Rotation paths and how fast each direction turns (deg/step):
Each turn is a multiple of 5 degrees from 10 to 175, or 0.
Each row of a path follows its step; steps can be skipped.
Path 1:
step 0: [ 22  -9 -10  14  -2  19 -14  19  -4 -13   3  17  24 -10 -22   8  -1  12
   1  16   7  -3 -12 -20 -24  -8]
step 1: [ 28  -2   6 -19  -9   1  -7   1  -9 -17  -9  14 -20 -19  23  -1 -10 -11
  -2  11   8   0  28 -24 -12  -6]
step 2: [ -5   5  16  24  -8  14  -9  -1   4  -6 -27  11  20  10  16   3  20   1
  -1   8 -25  -9  34  -2 -11   1]
step 3: [ 15 -20  -3  22   6   2 -13  34  20   8   7  20  12   1 -10   3 -12 -10
   4 -11  -6   4   4 -19 -25  -7]
step 4: [ 23  -3  18 -19   0  32 -19   3  -7 -24  -2   1   6 -16   4  18 -20   0
  -7  -2  10 -15   8 -18  -8  -9]
step 5: [ 17 -10 -11   8 -21   8  13  -8 -13 -27 -17  17  18  -4  11  -8  24   0
  10   9  -9  -2  24 -11 -21   1]
step 6: [  7 -18  -4  21  13  -3 -20  18  16  12  -3  12  -6   1   7  10 -10 -16
   9  12 -10  -6  42 -12  -9   5]
step 7: [ -3   8  22  -1   5  21 -19  21   1 -20  -4  19  24   5   5  11 -15   5
  -8 -30  -5   0   8 -19  -4   3]
step 8: [ 37 -22  -8  14 -24  25  13   1   7 -28   4   1  12  -6   4  -2  -3  -8
   3  -5   9 -10   4  -2 -20  -7]
step 9: [  5 -15 -16 -12  14  16 -19   0 -21  -2  -9  12   8  -8   5   6  -7 -11
  17  26  -8  -5  38  -3 -13   1]
step 10: [ -6  -6  17  11   4  -9  -2   5   7 -22   5  34   6   7  15  11   4  -6
   5 -20 -16  -5  27 -26   2  14]
[  2   0   8 -12  -3   1  -8   7  -8   6  -2  -5  -6   0  -3  -3  -6  -5
   4  -3  -4  -1   6   3   4   2] => 135
[ -9   4  -2  -3   3   5  -6   2 -10   0  -9   4  13   2  -5  -1   2   7
  -1   3   0   6  -2   3  -3   3] => 155
[  6  -1  -9  11  -5   2   0   7  -3   6   3  -5   0   2 -10  -3   4   0
   9   5  -5  -2   0   5  -2  -1] => 125
[-10  -7  -3  -3   2  -1  -2  -5   5   6   3  -4   6   1   7  -9   8  -5
   2   5  -7  -1   8  -1  -1  -5] => 100
Path 2:
step 0: [ -8  -3 -11 -11  12 -13  -9  -1  28  -9  -3 -22   2 -20  -5  15   1 -26
  12   5 -19 -18 -16   9   3  13]
step 1: [  4   4  -2 -14  15  23  18   6 -27  12   2  20  11  -3  16  -4  -6  -2
  -2   1  15  -3 -23  12 -27  17]
step 2: [-26   4  -4 -11 -19 -20  -2  -4  28  22  14   4  -4 -10  -4  19 -30   1
  -4   2   3   1   3   5   6  10]
step 3: [ 25 -10 -24   2   1   2  21  28  -9 -10  -9   3  13 -18 -13  -9  -2   7
 -14  -3  20  11   4  16   3   8]
step 4: [-12 -19  10 -10  10 -10 -21  14   9   0   9  -4  10   2   4  10 -32   7
 -13 -11  -3 -17  10 -30  -6 -13]
step 5: [ 18   0 -15  -2  13  -8  -3  12   4 -14  11  38 -17   3 -14   4  24   2
 -15   7  -9  22   1   0  -8   8]
step 6: [-10  -7  19  20   2 -16  -3   1  12   0 -33  10   1  -3   7   1 -18  15
  13 -27 -16  -2 -16  -2  -9 -13]
step 7: [ -5  -8  -9  -1  14   4  19  -6   8  -7  15 -15  14  26 -17  12  26  18
  -4   2  -5  22 -13  -2  -8  17]
step 8: [  5  -4  15  19  -4 -17  -9  23  -9  23  -2  -6  -8   3 -10   9   1 -16
  15 -14  -7 -31 -20   9  -5   7]
step 9: [ -3   5  -5  -4   7   6  29 -27  -1  14  14   8  13   6   0   7  14   9
 -34  -8   0 -17   9  14 -13  -8]
step 10: [  7   0   6  12  -6  10 -18   8  18  30 -20  -7 -21   0 -32   3 -11   8
  -3   7  21  -8   1  -1   8   2]
[  4   9   1  -2  -1  -3  -4   5  -2  -4   3  -6  -2 -12   6   2  -6   7
  -3   0   1   7   6  -2  -9   6] => 35
[ 4 -2 -8  0  0 11  5 -2 -1 -4 10  3 -2 -1  6 -5  7  9 -4 -7 -4  0  0  3
  4  7] => 175
[ -3   7   1  14   0   0   4   2  -1  -6  -4  -3  -3  11  -1  -2  -1   0
  -7   3 -11  -4   2  -2  -5   5] => 35
[  4  -8  -2   0   4  -1   2   7  -1  -7   2 -18   5   1  -4   0  -1   1
   5   1   2  -2  -2  -5   5   2] => 95
[  9   1  -6   4  -6   0   0   8   1  -2  -8   2  -5  -7  -2   7   6 -11
   4  -6  -3   0   1   2   4   5] => 140
Path 3:
step 0: [ 19 -10   9   3 -13   2 -27  10  13  -5 -13  -5   2 -23 -13 -26  -6  17
  -7   6  30  -4  -9   1  -1   1]
step 1: [ 14   9  -4  18 -23  18 -13  33   9  -4 -13  12   0  -4  29  -6  -8   1
  11  -2  -6   0  16 -10   7  -7]
step 2: [  6  17  -8   2 -19 -11   6 -12  -4   0  -4  38  25   0  10   1   0  15
  13   3  14  19   3  -9 -16   8]
step 3: [ -4  -1   0 -15  -1 -16  31  -8   4  15 -23  11 -14  -8  12  20   0  22
   5 -18 -14 -10   9 -18   2   6]
step 4: [  4 -13  20 -13  24 -13   6  -5  -2  16  -1  23 -12  16 -32 -10  -3  -8
  18 -10   0   2  17  -1  -2   3]
step 5: [ 15  11  14 -18  30   6   1  15 -27  -3  -8  -7 -10  -2  -5  19  -4 -20
  -3  19 -17  -5   1  -3 -10  -4]
step 6: [  3  -1  11   3  21  22  10   0   1   2  12 -14  14 -10  -8   4  26  -7
 -18  14  12  30  16  16   3   5]
step 7: [  6   6 -13   6  -6  12   4   0  15   5  -3 -18  30   9 -12  13  19  -7
 -21   7  -9 -25   1   4  10 -24]
step 8: [-15  19 -14  36  -6  17   3 -30   5  12  17   4  -4   7  -1  -5  -1 -18
   8   1   2 -12  -8  18  10  -2]
step 9: [  0   2 -15   1  -9 -11  -6 -17  -8 -18  -1 -16 -13  -7  -3 -10  20  13
  16   2  -4 -27 -32   9  -8  14]
step 10: [  2 -22   6 -10  -7  -5  -6  -6  16 -15  15 -15 -15 -12  23 -29  -4 -13
  22  -9 -10   5   3   5  13   9]
[ 8  4  3  3 -5  0  7  8  5 -8  5  0  8  0  3  8 -2  1 -2 -5  2  4  2 10
 -3 -4] => 70
[  4   0  -3  -7  -4   0  -4  -3   3  -2   1   7 -13  -5 -10   6  -1  -4
   0  -7  -4   0  -5   8   0   4] => 70
[ 4  4 14  5  1  0 -3 -1  2 -7 -9 -5 -8 11  1  0  1 -2  3  1  5 -1 -4  1
  1  5] => 80
[ 6  3 -4 -7 -5 -4 -4  6  0  5  3  2 -4  2  6  2  9 -6 -4  6  8  7 -2 -2
 11 -2] => 70
[-14   4   7  -7   1  -1   0   7   0   3  -2  -2  -1   2  -6   1  -1  -5
 -11   5   0   0   4   8  -5  -2] => 45
[  3   4  -8   3   7   8 -13  -1  11   5  -7  -1   3   1   2   3  -2   6
  -3   4   0   3   0   6  -3  -2] => 55
[ -3  -3   0 -11   4   4   7   2   6   3   4   6  -1   7   9  -1   0   3
   8   1   3  -6  -8   5  -4   3] => 55
Path 4:
step 0: [ 11   9 -25  15  14 -11 -17 -18  -4  24  23  -3   0  -3 -19  -2  10   4
  -6 -17  15 -10  -6  -6   9 -12]
step 1: [-20  16  -4   0   3  -1 -10  -8   1  -2   3  32  -5  26  10  -6   9  -5
 -27 -17  21   1  -2   2  -9  -2]
step 2: [  2  -1  -8  -5 -16  16  -3  -1  -8 -24   3  26  20  15  -9  14  15  12
  -9   1 -15 -11   2  16  22   1]
step 3: [  9  11 -20  27 -11   4   3 -20  -3   8  31   5  -4 -19 -15  16   5  -1
  -4  -2 -19  -5   0  15  -9  -2]
step 4: [-10  23 -13   6  19 -21  -3   1  13   7   9   3 -11  28   1   6 -13   1
 -22 -12 -19  -1  -5   2 -11 -16]
step 5: [ -4   9 -15  -8  13  -1 -21   2 -17   4   4   7  19  22 -21   0  16  17
  -4  -8  12 -17   2  -1  24 -17]
step 6: [-12   8  -6  10 -11  11  -2 -23 -18   5  16  36  -4  -4  -5   2  19   0
  -6  -5  19  -2  12  15 -13   7]
step 7: [ -8  -4  -4   9  -6  -2   7  -7   7 -14   6  27  -4  23   0  15 -10  12
 -18   0 -35   8  -3  20  -1   9]
step 8: [  6   7 -24  27   4   0 -13   1  -1   6  13 -14  11   2 -36   6   3  11
  -8   3 -21  -9  -4   2  13 -14]
step 9: [-20  29 -18  10   6 -13  -6  -7  -3  12  12   8  -9   9 -12  -5   9  -9
 -13   0  18   0  11  -3 -23 -21]
step 10: [-19   5  -1 -16   3  -6  -8  -7 -14 -11  -7  29  12  37   5  11   8  20
   2   0  -1   1   8  11   4 -10]
[-2 -2  6  0 -7 -5 -8  6  5 10  3  0  5  7  1 -9  3 -7  0 -3  4 -5  4  3
  1 -7] => 85
[ -4  -9  -2   3  -1  -1  -8  -3  -1  -7   5 -11   3   2  -4   7   0   2
   8   0   4 -10   2  -1   6   4] => 130
[  1   3   3   7   5   0  -8   7   2   1  -1  -2  -1   0  -5  -3  -6   5
  -9   0   3  -5 -11 -12  -3   1] => 90
[ -1   5  -7   3  -1  -3  -7  -3  -3   8 -10   8  -2   2  -1   8  -2 -10
   0   6  -3  -5  -2   0   6   5] => 0
[  0  13   1   0  -4  -3   2   2   0  -3   1  -6  10   0   5   6   4  -1
   5   5  -6  -7  -1  -5 -10  -5] => 65
[ -4   5  -4  -1  -1  -3 -11   8   0  -4   4  -3  -6  -7  -4  -2  -3  -5
   7  -6  -9   8  -3   4   0  -2] => 80
Path 5:
step 0: [  5   6  25   6   9   0   3  16   9  -4  -6   4   0  -7   1  13  -2   7
 -10 -17  -9  -4   8 -33  -9  -3]
step 1: [  4  14  -1   9 -21  10   2 -14  -3  -3  -9 -11  17  19  -2   0  17 -10
   5  14   5   4  -3 -23  11 -10]
step 2: [ -3  -6  -3   2   0   5   0   2  -7  11   2 -17  20  21   1   9  -1   6
 -22  -7 -27 -11  -7  19  -9   5]
step 3: [-10  -1  -9 -13 -15  -1  11  11   5  -6 -11  15  -1  -3  16 -17  12  -2
  -3   4 -11 -15   6   5  18  25]
step 4: [ -6  -7  -7 -15 -10 -12  -5 -11  -1 -13   8  13  -5 -14  -4   8 -12  16
  -6   6 -28   9   1 -17  -7 -14]
step 5: [ 16  -5  -8  -1  14   9 -15   1   1 -23 -19 -14   4  -3   3  -3  -7  -5
 -10  -6   7 -15   8 -22  15  -7]
step 6: [  2   3 -14   3   0   3   7  17 -11  29   6  -7  22  -3 -15   7   3 -12
 -16  10  -2  13   2 -19   6  -1]
step 7: [  1  -1  -5  18  -6 -19  -9 -24   3  20  -5   1   1  10  15  -6   6   6
 -20 -11  -2  -8  -3   5  12  12]
step 8: [-15  -2   5 -19  13 -18   3  10  -1  -4  -4   4  -8  11  -4   3  28   6
   3 -12 -21   9  20  -6   2   7]
step 9: [ 14  10  -3 -24 -10  -8  -8 -19   2 -18 -11  13  12   6  -2 -15  -2  -4
 -12  11   4   9   8   3  -3 -15]
step 10: [  6 -29  -7 -10  13   1  13  -3  -2   0  -4 -27   6 -15 -10   4 -11  -4
  -8   5  -5  -3   8  12  14 -12]
[  3  -8  -3  -7   1   3  -1   0   2 -11   2   3   0  -9   3  -5  -5  -2
   3  10  -9  -1   1   8  -1   2] => 60
[ 3 -2 -6 -5  5  7  0  0  4 -2  0 -1  4 13 -1 10 -3  2 -4 11  9  0  3  1
 -1  0] => 90
[ 0 -4  0  3 -1 -7  4 -5  6  2  5 11 -4 -2  5 11  0  1  5  0 -1 -5  9 -4
 -1  9] => 90
[ 7 11  0  3 -5  3 -6 -7  5 -7 -5  2 -3 -4  5 -3  4 -2 -6  0  9 -6 -1  5
  6  5] => 170
